Each path is a new rotation, seen through one point. The rows after it are directions, each followed by how far the rotation turns it, in degrees each step (0 if it stays put).
Each turn is a multiple of 5 degrees from 10 to 175, or 0.
Each row of a path follows its step; steps can be skipped.
path 1
step 0: [-24.7 -24.1  29.0 -21.9  26.3  -1.5 -13.5  -4.9 -56.4 -23.3   3.0   9.7
   7.3  32.1  27.8  -5.8  -0.6   4.3 -20.7  12.0  -5.8  29.0  15.6   3.2
 -12.1  13.7  -3.0   5.2 -25.5   4.4 -29.9]
step 1: [  4.7 -30.9 -14.9  10.1  50.6  15.6  -7.5   5.1 -16.6 -39.6  28.7 -34.4
   8.1  -0.9 -28.2  25.3  19.5 -25.7  -5.3  -0.6  -3.7 -15.4   9.1  -2.8
 -22.7   5.8 -12.8 -12.5 -14.8 -21.7  17.0]
step 2: [ 10.2  -9.9   2.5 -29.7   5.7  15.7   5.4   0.2  -3.2 -14.1 -28.6  28.5
  19.5 -20.4  16.8  14.3  19.5 -27.9  -9.8  42.7  17.0 -26.8  -0.9 -25.4
 -18.2  42.6   6.9  12.8 -30.1 -11.5  -0.8]
step 3: [  7.5 -15.2  15.0  -9.8  -8.5  -6.7   3.9 -25.2 -22.6   2.9   7.8 -24.8
  16.4  -4.8 -32.3 -20.9 -22.4 -14.6 -20.1  17.4  41.3  14.5   4.7 -26.4
 -43.5   8.7 -18.0  -9.9  13.8 -34.6 -23.8]
step 4: [ 11.0  25.6   6.6  -9.7  23.3  23.7 -13.2  -6.7 -29.6 -25.9   1.6   5.6
  38.0   0.8  31.4 -23.5  17.3  11.8  20.3  -5.7  17.5   3.4   7.7  28.9
 -43.8  24.5  -0.7 -18.4  13.3 -16.2  18.3]
step 5: [  7.1 -11.0 -12.9  10.1  -2.1 -10.9  -6.1 -28.4 -17.6 -26.3  44.7 -18.1
  29.7 -15.5   9.4 -28.8  16.3 -36.5 -12.2  24.0 -18.8 -14.3 -10.9 -10.0
 -15.3   4.9  43.4  22.4   7.6   0.0   1.3]
step 6: [ 12.9   1.7  49.0   1.6   4.2  13.6 -35.1  12.5 -46.6  -9.6  -4.1 -34.0
   1.7  -8.4  18.0   0.7  13.0   9.2 -26.2  17.4  28.9  -0.8 -15.8 -17.4
  -2.5  24.6  -0.9  25.2 -14.4  25.5  -0.8]
step 7: [ -5.0 -39.4  21.6  -2.7 -18.4  15.4   5.7  17.2  -0.1 -17.1  19.5 -34.6
   9.1 -25.1  -2.8   9.8  47.6 -14.0   8.0   3.0   6.6   0.5 -33.9  12.3
 -42.1  -9.7 -12.1 -27.1   6.5 -19.9  -9.2]
step 8: [ -3.5 -12.7   5.9 -23.4  -8.2  24.3  -8.1   1.1  -0.3 -38.0 -20.9  -5.7
  37.2  -2.1  32.4 -18.4 -26.6 -17.4   3.9  38.4   4.9  16.1 -38.3   2.4
  14.8  20.3  11.5 -24.5 -23.5 -14.5  10.5]
step 9: [-13.7 -16.6  20.5 -28.5  -0.3 -33.5  -3.9 -19.9 -32.1 -33.5  -0.1 -29.0
   3.3 -22.5  -6.0   1.3 -37.4 -18.2 -28.8 -19.1 -13.5  13.3  -1.9   1.3
 -48.2  -5.2   7.2  -5.8 -10.5   4.5   8.8]
Speeds:
[  2.4   6.8   3.2   4.1  -3.4  -2.9   5.8  -2.1   1.9   5.2   9.1  15.5
  10.2  -4.1  -5.5  -2.8  -6.1 -12.8 -13.6  -2.8  -3.5  -8.9 -13.0  -1.1
   8.4  11.2   5.4  -7.9 -12.4   6.8   5.8] : 115
[  1.5   6.1  -8.4  -9.8 -11.3 -15.4   0.4   1.6   7.0  -4.4  -1.4  -2.2
   7.2   2.5  -7.1  -8.1  -2.2   6.5   4.4  -7.8  -1.5   1.9   6.2  -6.8
  -6.4  22.7  -6.8   5.6   7.3  -2.7   9.4] : 55
[ -9.3  -7.2  -3.4   3.1   4.6  -6.0   0.2   0.9   2.7 -11.7   9.7  10.9
   4.3  -0.5   5.8 -13.6  -9.2  11.9  -3.2   4.7   5.1  12.4   9.0   9.8
   0.7  -3.6   6.5 -17.6   3.1   1.5   4.6] : 85
[ -6.9   9.1  -9.4  -5.1   2.3   9.8 -13.4  -4.6  -0.6  -4.8   0.7  -8.8
   9.4   5.6   2.3  -0.6 -10.3  -3.7  -3.0  -0.3 -23.3  -8.7   5.3   9.5
   0.5   1.2  -4.5  -6.4   2.9   3.0 -10.5] : 90
[ -4.1 -16.2   2.4   5.4 -13.0  -1.5  -7.0  10.5   2.0  -4.1   3.7  -7.6
  -1.1   8.2  -0.4   0.2   4.2   2.6   1.0  -3.3  -5.0   9.2 -13.1  18.3
   6.0   8.0  -0.5  10.0 -11.5   5.6  -2.4] : 45
[ -0.7  -3.3   8.0  -5.1  -3.8 -14.1  -5.3  -6.8  15.1   2.1   9.0   4.8
  -4.5  -3.9   5.6   5.6   9.1  -7.9  -6.8 -10.5  -9.1   5.4   5.2  -1.0
 -15.9  -4.7   6.9  -2.0  -2.4  -5.5 -13.9] : 170
path 2
step 0: [-26.4 -14.5 -15.2  -9.1   5.2  33.1 -10.0 -10.0 -27.1 -23.9 -54.9  24.0
 -16.5 -10.4   5.6 -27.5  -6.6  -2.2 -15.8   5.2  -4.8  31.8   8.8 -22.8
 -39.5 -16.6  24.0   8.7   1.6   4.1  17.7]
step 1: [-15.1  -6.0 -12.1  -6.0   2.1   1.7 -13.6 -24.0  22.3  -2.7 -16.4  22.6
 -40.6  -9.0  -3.1  21.9  35.0  18.7  24.2  10.4   9.2  32.2  -6.1 -17.4
 -13.4 -40.2   6.8  13.6  10.4   9.4  52.5]
step 2: [ 14.4  14.8  10.7   1.0  20.3  -5.6 -22.9   7.0  38.9   5.2  -4.8  15.1
   5.2 -18.3 -33.9  -0.7  23.9   3.2  -0.7  20.6 -23.3  19.4 -19.9 -16.5
  37.6 -33.4  23.1  24.2  45.7   3.9  10.4]
step 3: [ 12.6  -6.0  23.2 -23.5  29.7   4.0 -41.1 -14.6 -14.7  16.8 -18.8  24.3
  22.3   9.1 -19.3 -36.2   5.5  27.7 -11.0  -3.5 -23.4  11.2  -5.6 -12.0
  22.6  13.7  35.5  42.2  -8.0 -10.6  -5.9]
step 4: [-15.1 -28.4   8.5  -9.2  47.1  20.0 -40.0 -11.4  -7.3  -4.0  -0.5  16.8
  10.0 -24.2  25.5  14.6  -7.4  26.5  12.6 -15.2  10.0   8.7  13.7 -28.4
  -1.0  42.5   7.7  20.7  -6.8  -5.4  38.0]
step 5: [ -2.2 -11.6 -31.6  42.0   6.1  12.1   1.3  -6.6  14.8  -8.1  12.8  21.4
   8.0 -18.5  27.3   8.0 -16.4   7.5   6.7 -15.2 -30.6  46.5  -2.6  -7.5
   6.4  20.8  10.6   6.2  42.3 -12.3  41.0]
step 6: [ -8.0  20.3   8.3  43.8 -12.2 -27.2  -6.1 -10.1   6.2  22.5  -3.2   3.0
 -22.5   7.9   0.9 -12.5 -12.9   2.5  -1.3 -22.1 -19.7  58.2  25.2  -6.4
   2.6  -9.2  22.5  50.3  17.6  -7.2  -6.2]
step 7: [-26.0   4.8  22.8   7.5  32.3  -6.3 -29.1  14.3  -6.8 -12.3 -54.3  -7.5
 -21.1  -8.5   8.7 -16.8  -8.6 -35.8   3.2  15.2   3.5  37.2  17.1 -24.5
   2.6   3.0   7.7  35.4  -2.6  21.4 -16.3]
step 8: [ -7.4 -21.5 -18.3   1.0  26.0  17.6 -18.6 -10.7 -13.3 -14.0 -52.3  16.7
 -31.7   6.4  27.6 -21.4  23.1 -10.0  21.3  22.1 -18.0  12.2 -33.3   5.0
   0.6  -4.8 -17.3  20.7   3.8   2.2  37.2]
step 9: [ 15.6 -16.9   4.9  22.7   4.4 -11.5 -11.2   0.1  24.5  19.2 -12.9   9.2
 -19.3 -33.3   4.6   8.7  40.9  31.8  10.5   0.3 -14.1  -8.8  -9.5  10.2
  12.7 -23.0 -20.3  51.4  23.7  -9.3  38.8]
Speeds:
[ 13.3  -1.8  -4.8  -2.6  -1.9  -6.0 -10.2  -0.7  -6.6   5.2   1.0  15.7
   4.4 -12.7  -1.0   0.3   5.3 -10.4  16.4   6.4   0.3 -15.0  -7.1  -0.9
   8.1   2.4   0.0   7.1  -6.2  -7.3  -5.6] : 60
[  3.4  -7.1   0.9  12.1   2.2  -5.2   4.4   3.9  -7.0  -4.0   7.5   2.6
  11.8   6.5  -1.9   0.6   1.7 -18.2   4.1  -7.7  -4.5   3.0  19.3  -4.7
 -11.4  -3.2   6.7  -2.6  -5.0  -8.5  10.6] : 55
[  9.8  -4.1  -3.0  -6.2   0.1   6.4   7.7   4.1  11.2  -8.9 -15.1  -1.4
 -13.1  -0.3  -3.1  -6.7   9.2  -1.4  -1.6   7.5  -0.2  -7.0   9.4  -3.3
  -7.0 -18.6  -7.4   5.2  -2.0 -10.4  -1.5] : 45
[ -7.9   7.8   4.9  -5.7  -1.3  18.6   2.4  -2.0  -5.9  -2.8 -15.1  -4.8
  12.7   1.0  10.1   8.5  -7.0   0.5  11.7   2.7  -0.1  -3.0  -6.6  -3.1
  -6.0   0.4  -1.2   2.4 -14.3  -4.6  11.5] : 95
path 3
step 0: [ 10.4  -4.9  14.3  28.3  16.0  19.8 -36.8 -26.4  -2.1  -3.4 -35.3  25.9
  36.8   4.1  17.1  -4.4  32.2  -3.4 -14.9  -6.8 -40.9  15.9   3.3 -18.4
  12.6   6.8   3.1  -6.7 -24.9  34.0  -6.0]
step 1: [  7.2 -29.6   0.3  24.8 -16.2  30.2  14.6  13.2 -41.4  21.7   2.1   7.9
   3.0  33.4 -24.1 -42.6  -5.5  26.8  -4.2   7.6   3.2  15.2  15.7   7.5
  -8.8 -46.3   5.7  -9.4  15.5   8.2 -12.2]
step 2: [ -1.9 -14.9   7.7  11.6 -31.8  15.2 -25.7  -1.5  29.6 -41.6  -5.6 -43.0
   6.6  15.0 -14.5 -27.1  32.9  10.6 -13.7   3.5 -17.7 -21.8  -9.3  -9.9
 -26.3  14.7  -6.5 -24.5  -3.8 -31.2  13.0]
step 3: [  5.2  -5.5  11.9 -18.8   3.9  49.7  -3.2   1.4  25.7  -0.4 -16.4 -10.7
 -13.7  10.7  16.9 -17.7  -3.7 -13.5 -24.0  35.0  45.4  46.0   2.4   2.1
   7.3  13.6   7.9 -17.9 -14.2  28.4 -20.0]
step 4: [ 21.0  19.7 -26.1  19.9  -7.8 -27.1 -12.3 -15.3   3.0  23.3  25.6 -34.5
 -27.8  26.3 -11.0  -2.3  38.5  14.8  -9.1  32.7  13.5  -5.5 -22.2 -13.4
  21.5 -34.4  21.8   1.3 -11.5   8.3   6.7]
step 5: [ -1.3 -13.4  18.1 -24.3  -5.5  15.8  -2.5  18.1  25.4  16.2  24.9  -3.8
 -22.4  -4.1  -7.5  -9.9  22.2 -11.4  16.2 -25.4  35.7  -7.5  -7.9   5.0
  27.5  -8.7 -56.0  -7.4 -22.3 -43.0  -7.4]
step 6: [  7.7  58.1   0.8 -52.7  18.2  -2.0 -16.7   8.8  12.5  25.1  15.7 -16.7
 -34.4 -30.6  -8.9  -3.1   6.8  12.7 -17.4   5.3 -11.2  -0.3  10.0   5.7
 -29.8  18.0   0.2   0.5   0.2  24.7   4.6]
step 7: [ -8.3   2.8  17.1   2.5  19.6 -43.9  34.9 -44.9  24.3  11.7  38.6   9.6
  -4.9 -10.1 -19.5  -5.1 -29.0  -2.5  37.5  30.0   2.5   6.1 -11.7   2.9
  21.4   5.3 -12.2  -6.3  -7.7   4.8 -14.1]
step 8: [ -1.9  20.2 -13.1  28.8  26.1  -9.7 -15.0  32.6  15.7  26.0  16.0  43.3
  11.5 -35.6  16.4  -3.1   7.6   5.0 -18.1 -25.7 -39.0  -9.6 -27.3   8.8
  23.1   6.3 -19.8  -1.4 -18.7  -5.1   8.8]
step 9: [ -5.8  -8.5  12.4   0.2  12.1   5.9  -9.9 -10.3 -36.4  10.1   5.6   8.0
   3.1 -24.1 -23.9 -21.7 -11.1  38.2  31.1 -32.5 -15.1  12.2  48.8  -8.7
   8.2  13.2 -22.5   4.3  26.1  37.1 -13.0]
Speeds:
[ 11.0   3.9   6.7  14.1  11.4  -6.8   3.8   0.0  -8.1  -2.2   0.5  17.9
  -0.2  -3.0  -4.3   1.0  -6.9   4.3   1.3  -2.3  -5.2 -14.6  10.7   7.5
  -5.1  15.0  -4.0  -0.8  -5.3   1.8  -7.1] : 35
[-11.6  -5.9   4.9  14.6   5.3   6.6   2.5  -3.2   3.7  -0.8  11.5  -0.3
 -17.5   9.9   6.4  12.9   4.2  -5.3  -4.6  -0.5  -9.8   4.1   0.6   4.7
  -6.1   1.9 -11.4   0.0   9.3  -4.1   9.6] : 125
[ -3.0  -2.7   0.4 -20.2  -3.8  -7.4   5.8   1.9   0.2  10.0   5.4   8.5
 -10.4   4.3   2.4  11.0  13.2  -5.8  -5.5   8.1   0.8 -12.7   9.8  -6.1
   8.4   6.3   5.5  -4.3  -1.7  -6.1  -6.6] : 40
[ -1.0  22.1   1.6  -8.5   8.6 -11.4   2.3  10.1   1.1  -5.8   5.3  -5.7
  -2.9   1.3  -7.9   3.0  -5.1 -14.6   6.5  -1.5  -6.5   3.6  -0.4   5.4
  11.3  -7.1 -14.0   4.3  -1.8   3.1  -1.2] : 35
[  1.9   7.2  -6.8   0.0   3.4  -4.2 -11.0 -14.5   3.8 -10.3   4.7 -10.5
  11.5   3.4   2.9  11.5  16.8  10.8   3.9  -2.2 -10.7  -3.0   3.4  -9.6
  -4.2   4.1  -4.0   6.5  -2.9   0.9  -8.8] : 170
